(in the rows, 128 means zero)
Turns, then the turns between two rows, first turn first; the first pair answered:
J_10:
[126 154 186 180 171 132 123 112  94 139 124 106 144 116 134  84 145 119
 154 107 116 147 137 129 128 155 104  93 136 121 132 128 105 141 120] |-> [145 125 111 108 134  96 130 112 125 132 107 120 116 114 147 114 104 125
 188  93  97 101 105 143 107 119 115 132 169 116 182 106 118 133 120]
[176 119  94 130 121 104 151 122 131 117  70 144 138 111 148 142 106 124
 127 103 114 122 107 145 161  91 122 122 164 114 156  89  93 131 148] |-> [156 114  80 122 105 146 135 144 138 101  80 169 136 133 148 169  94 130
  86 151 147 130 119 146 157  98 151 138 135 121 111 112 130 122 157]
[131 119  95 106 141 105 125 134 148 128 148 105 145 122  69 110 142 164
 121 125 141 107  86 136 164  97 114 135 131 158 127 111 120 124 118] |-> [125 121  90 103 138 121 118 138 150 127 152 114 146 131  67 116 140 167
 105 140 153 114  96 133 166 102 121 137 120 159 106 122 131 120 118]
[136 165 169 195 129 157 121 135 111 142 112 127 149 132 133 112 150 113
  87 131 141 159 150 125 167 137 110  79 114 140  87 132  95 124 140] |-> [163 147 131 155 120  93 146 116 125 152  92 109 134 113 139 107 136 109
 150  78  97 118 115 135 159 104  91  92 160 131 159  94  74 129 130]
J_439:
[156 103  95 112  94 111 156 140 129 126  98 137 117 140 136 145 136 112
 126 108 113 109 102 129 152 112 147 135 172 100 145 102  97 107 123] |-> [119 127 174 171 130 148 143 131 100 123 117 134 131 142 163 139 155 101
 122 143 131 148 146 105 120 163 141 118 129  88 102 151 114 130 120]
[117 127 148 145 123 149 114 125 136 123 142 135 135 134 130 141 120 126
 125 150 131 144 154 136 116 142 134 129 115 128 105 130 146 126 125] |-> [128 113 106 107 105 129 121 133 152 123 134 133 125 135 119 148 107 133
 132 132 122 126 130 149 125 117 135 141 134 136 128 110 143 116 121]
[157 124 156 156 128 119 139 151 118 118 135 107 165 143  93  93 136 160
 106 128 107 145 133 108 103 147 139  90 122 129 140 112 110 160 115] |-> [154 110 137 127 125 106 144 149 126 118 147 105 157 138  87  99 127 171
 124 131  98 125 118 110  83 139 142 101 127 132 152 116 126 160 103]
J_628:
[104 137 151 131 138 149 129 130 130 134 144 125 131 131 125 138 136 125
  94 151 132 140 138 134 136 125 144 121 109 116 100 134 140 114 129] |-> [ 96 124 144 111 148 124 134 126 139 146 164 106 131 116 105 124 145 138
 120 127 114 124 119 136 125 121 135 118 116 127 124 129 138 118 108]
[162 133 152 159 130 135 132 110 108 131  98 120 137 132 147 117 130 106
 121 106 135 144 158 124 144 133 126 121 123 128 127 115  92 124 145] |-> [137 118 137 132 124 163 113 133 120 125 134 127 140 146 131 126 122 126
  97 148 161 143 158 122 127 142 146 135  92 145  92 148 140 118 128]
[ 86 121 167 127 151 129 128 142 125 125 148 106 119 122 115 138 173 126
 119 159 144 126 147 136  99 159 148 107 105 148 106 135 153 124 109] |-> [100 123 168 128 160  96 141 127 120 134 139  87 118 107 109 118 180 121
 148 126 119 118 133 139 104 149 135  96 127 149 138 119 133 132 103]
[125 114  84  72  95 155 129 121 149 109 155 190 116 117 137 175  65 149
 145 182 125  91 139 117  68 119 150 145 152 135 132 135 177 107 140] |-> [143 112  87  74 108 107 148 106 148 125 143 164 120  93 129 152  76 146
 189 130  88  76 120 125  75 104 125 132 186 133 179  98 144 118 131]

(two turns a pair)
[156 136 188 136 155 178 125 134 133 137 107 159  99 124 150 156 108  98
 141 107 137 116 162  92 110 167 139 158 106 138 112 136 112 149 134] |-> [154 121 178 101 165 142 136 132 146 154 130 135 100 108 119 136 124 119
 174  82 116  93 135  93  93 156 127 160 114 153 146 127 113 155 107]
J_628 then J_628
[ 82 125 107 132 120 158 118 156 146 131 121 105 110 134 133 178 108 129
 122 167 131 141 138 150  76 115 127 122 128 101 125 130 164 138  92] |-> [ 80 121 104 122 118 153 116 160 150 134 128  99 109 134 124 172 112 138
 127 164 127 133 131 151  75 115 127 120 126 106 127 132 163 133  85]
J_628 then J_10
[117 135 179 164 141 193 141 107 126 135 143 115 151 135 120 112 140 153
 132 151 133 144 113 121 106 130 132 160  93  87  69 154 180 138 134] |-> [146 152 169 188 125 191 149 114 122 134 107 119 157 142 113 107 140 142
 101 128 134 155 109 131 163 105 127 143 113  92  69 115 132 119 158]
J_439 then J_439
[124 108  85  88 107 135 134 124 148 123 136 127 112 120 135 149 111 145
 143 148 114 112 109 131 111 115 130 156 124 131 142 132 161 121 114] |-> [106 120 133 120 127 156 127 116 132 122 147 122 120 124 149 148 124 136
 142 166 124 134 133 114  92 144 129 148  98 125 118 159 168 133 113]
J_439 then J_439
[117 179 112 155 134 132 116 127  92 126 129 158 159 103  59 107 150 171
  82 118 122 103  83 129 146 133  92 168 113 139 105 131 148  98 109] |-> [135 170  88 136 122 112 126 124 102 130 114 161 146  97  70 110 138 169
 100  96 106  88  66 135 147 114  92 176 139 132 136 110 139  95 111]
J_628 then J_10
